(in the rows, 128 means zero)
R: rows in 4 groups, each row roughly a mix of its group's directions
R (128 x 10)
[[ 88 129 157 162  88 127  95 128 154 125]
 [102 156 138 172  85 148 112 117 155 123]
 [115  90 146 110 103  78 124 159 107 136]
 [100  91 161 152 112 119  84 126 123 156]
 [159 157 143 105 171 150 149 121 145  93]
 [162  78 105 128 118 105 130 127  82 131]
 [150 166  71 111 153 146 143 119 124 112]
 [100 122 151 172  86 125  90 119 138 140]
 [129  87 137  95 122  79 118 162 110 136]
 [130 129 143 194  99 135 108 113 115 105]
 [135 172 121 128 176 171 153 118 131 125]
 [146 133 158 126 166 137 104 105 182 135]
 [ 88 115  86 124  88 133 147 149 100 139]
 [132 113 160 111 138 134 119 109 185 166]
 [114  82 149 117 102  86 118 159 112 145]
 [127  73 132 110 104 102 129 157 110 161]
 [117 151 156 178  99 140  95 125 154 114]
 [127  80 153 106 107  87 112 156 125 146]
 [110 100  93  81 130 111 161 126 106 150]
 [122  93 130 102 115  76 128 164 101 129]
 [ 95 160  84 117 120 145 173 140 116 120]
 [128  78 154 102 121  88 118 157 115 146]
 [132 107  94  78 152 118 163 127 102 143]
 [105  88 117 144  80 121 103 148 120 158]
 [166 116 169 139 148  95  86 116 140 126]
 [150  80 105  96 129 105 145 130  96 156]
 [137 122  97  74 154 120 172 135 115 127]
 [ 99 169 123 106 109 140 183 110 134 129]
 [ 92 158 116  81 126 132 165 132 152 148]
 [140  93 153 154 121 117  73 130 138 158]
 [142 125  94  78 156 122 172 134 113 124]
 [160 146 105 113 170 130 129 150 109  81]
 [115  80 144 111 101  93 119 150 112 161]
 [ 91 152 153 183 111 147 136 111 119 116]
 [131 113 100  70 141 112 164 138 113 150]
 [161 159 111  84 140 145 158 111 122  98]
 [145 184 114 117 140 155 153 102 125  97]
 [119 108 104  65 144 110 159 126 118 142]
 [104 171 109 171 130 159 147 110 116 109]
 [147 153 113 176 134 136 136 114  88  91]
 [118 188 102 105 150 146 161 120 132 118]
 [ 98  99 106 143  84 106 105 149 119 159]
 [148  76 121  96 153 127 120 148 119 167]
 [ 98  97 114 146  88  97 106 134 112 162]
 [170 135 142  93 171 153 139 139 136  98]
 [ 92 114 106 108  74 111 155 144 135 146]
 [116 122 111  59 138 103 158 130 138 123]
 [108 180 133 136 110 147 170  96 130 115]
 [ 88 118 103 156  92 145 124 138 113 171]
 [ 83 138 141  91 128 128 140 145 171 160]
 [128 148 160 182 108 140  92 129 149 112]
 [ 90 178 152 133 140 147 127 133 171 123]
 [132 130 165 185 116 145  87 129 135 135]
 [123  97  96 109 118 123 152 116  94 178]
 [ 98 100 100 112  86 145 135 163 134 156]
 [138  86 113  87 137  94 136 159 102 143]
 [151  85  96 114 103 103 142 122  86 133]
 [174 116 169 136 150 102  89 124 134 115]
 [ 98 129  90 160  97 148 152 131  96 151]
 [132 101 156 107 111  78 113 111 169 131]
 [ 91 145  81 125 106 148 160 156 113 139]
 [136 158 163 166 114 133  93 126 161 101]
 [148 166 140 117 171 143 157 102 130  93]
 [128 175 132 161 134 166 129  97 152 105]
 [135 187 103 116 139 150 157 106 122 103]
 [152  75 122 108 161 142 121 147 126 165]
 [130 108 125  76 104  94 162 135 122  98]
 [103 138 152 176  90 135  91 118 147 127]
 [114 134 172 164 108 124  83 131 156 113]
 [167 153 156 121 181 133 126 110 144 106]
 [170 138 171 145 157 128 101 109 148 104]
 [112 129 146 186  94 138  91 117 131 138]
 [161  88 121  98 168 144 118 138 130 162]
 [119  78 145 112 104  98 118 151 109 164]
 [134 165 107 156 126 180 140  95 148 129]
 [116 186 135 151 121 154 156 106 130  98]
 [151  81 155 162 126 109  89 136 115 115]
 [102 180 110 160 106 136 143 109 131  97]
 [ 98 155 155 141  90  86 121 129 121  95]
 [153 162  79 118 155 155 155 117 122 111]
 [144 128 139 189 130 139  90 136 118  95]
 [ 95 127 132  87 108 127 142 119 164 174]
 [112 110 111  76 121 100 167 129 118 156]
 [121 117 152  75 149 126 118 142 172 153]
 [101 163 154 169  91 134 107 109 144 116]
 [ 85 129 144 145  84  86 125 142 107 119]
 [132  67 118 120 115 104 130 141 104 166]
 [120 178 110 161 129 167 136  98 139 112]
 [156  77 108 115 102 108 137 116  92 144]
 [160 170 117 110 154 135 152 133 146  84]
 [180 138 168 157 152 147 105 134 133 136]
 [158 126 146 178 134 146  82 125 128 101]
 [146 176 115 138 158 166 134  98 144 105]
 [102 108 171 132  89  90 101 137 139 136]
 [101 121 141 110 119 151 149  94 179 156]
 [ 83 109 122 129  80  99 105 105 131 146]
 [117 124 174 171 113 131  81 132 145 128]
 [ 84 130  93 111  98 144 174 127 115 134]
 [121  99 183 137 122 122  90 134 165 137]
 [151 112 101  88 165 130 163 133  99 144]
 [ 82 135 138 168  77 115 125 132 115 129]
 [151 138 148 181 135 156  87 122 135 107]
 [170 162 145 151 159 151 127 144 140  92]
 [100  94 148 118  96 115 124 121 152 179]
 [154  86 171 140 114 146  89 123 146 135]
 [113 151 150 178  94 145  97 118 152 122]
 [ 81 124  97 145  83 136 145 132 108 153]
 [138 163  83 115 135 140 171 120  96 111]
 [140  75 162 149 123 108  86 136 133 135]
 [ 88  96 105 120  76 126 139 140 123 155]
 [116 149 162 172 103 137  92 126 158 112]
 [ 81 134  90 145  93 151 149 134 107 144]
 [120 188 116 140 132 129 147 108 121  82]
 [134  70 135 104 111 104 125 156 119 162]
 [141 116 108  68 163 117 160 131 116 132]
 [ 81  90 124 113  93  96 121 125 122 153]
 [140 165  69 106 138 125 152 124 120 104]
 [127  95 173 105 124 121 102 120 167 160]
 [133 187 114 112 127 157 156  96 136 111]
 [102  91 110  96  77 114 146 146 126 131]
 [143 161 151 118 162 145 154  91 153  99]
 [128 166 114  84 136 164 124 134 172 127]
 [170 141 156 112 174 117 124 112 137  92]
 [153 120 121  76 178 133 156 136 118 134]
 [139 178  96 139 149 156 145 110 136  94]
 [173 117 111 101 171 161 128 120 149 143]
 [158 166 142 122 186 143 142 111 131 111]
 [167 144 153 122 182 129 114 112 142  99]]
one row of each group, then the others: which group is each in?
[143 179 129 157 115 139 130 131 156  82]
(97)
[118 149 133 182 143 146 112 163 123  92]
(124)
[136 168  99 148 148 174 150 102 136 113]
(68)
[101  92 119 144  80 104 104 138 121 158]
(60)

[168 103 109  89 175 140 137 136 118 144]
(68)
[120 149 113 174  91 137 154 101  97 114]
(124)
[ 84 122  98 131  85 152 149 142 128 159]
(60)
[164 182 128 142 141 154 133 118 151  97]
(97)
[100 113 163 128  98 126 107 115 171 164]
(124)
[ 84 156 106 137 128  95 152  85 123 129]
(60)
[104 101 146  98  98 122 124 121 163 175]
(124)
[ 74 130 120 135  71 112 127 122 148 126]
(97)
[141 121  94  75 156 122 168 128 111 133]
(97)
[113 159 145 175 135 173 128  98 142 122]
(68)
[114 160  93 104 138 143 179 138 107 108]
(60)
[152 165 129 145 141 167  93 128 151  92]
(124)
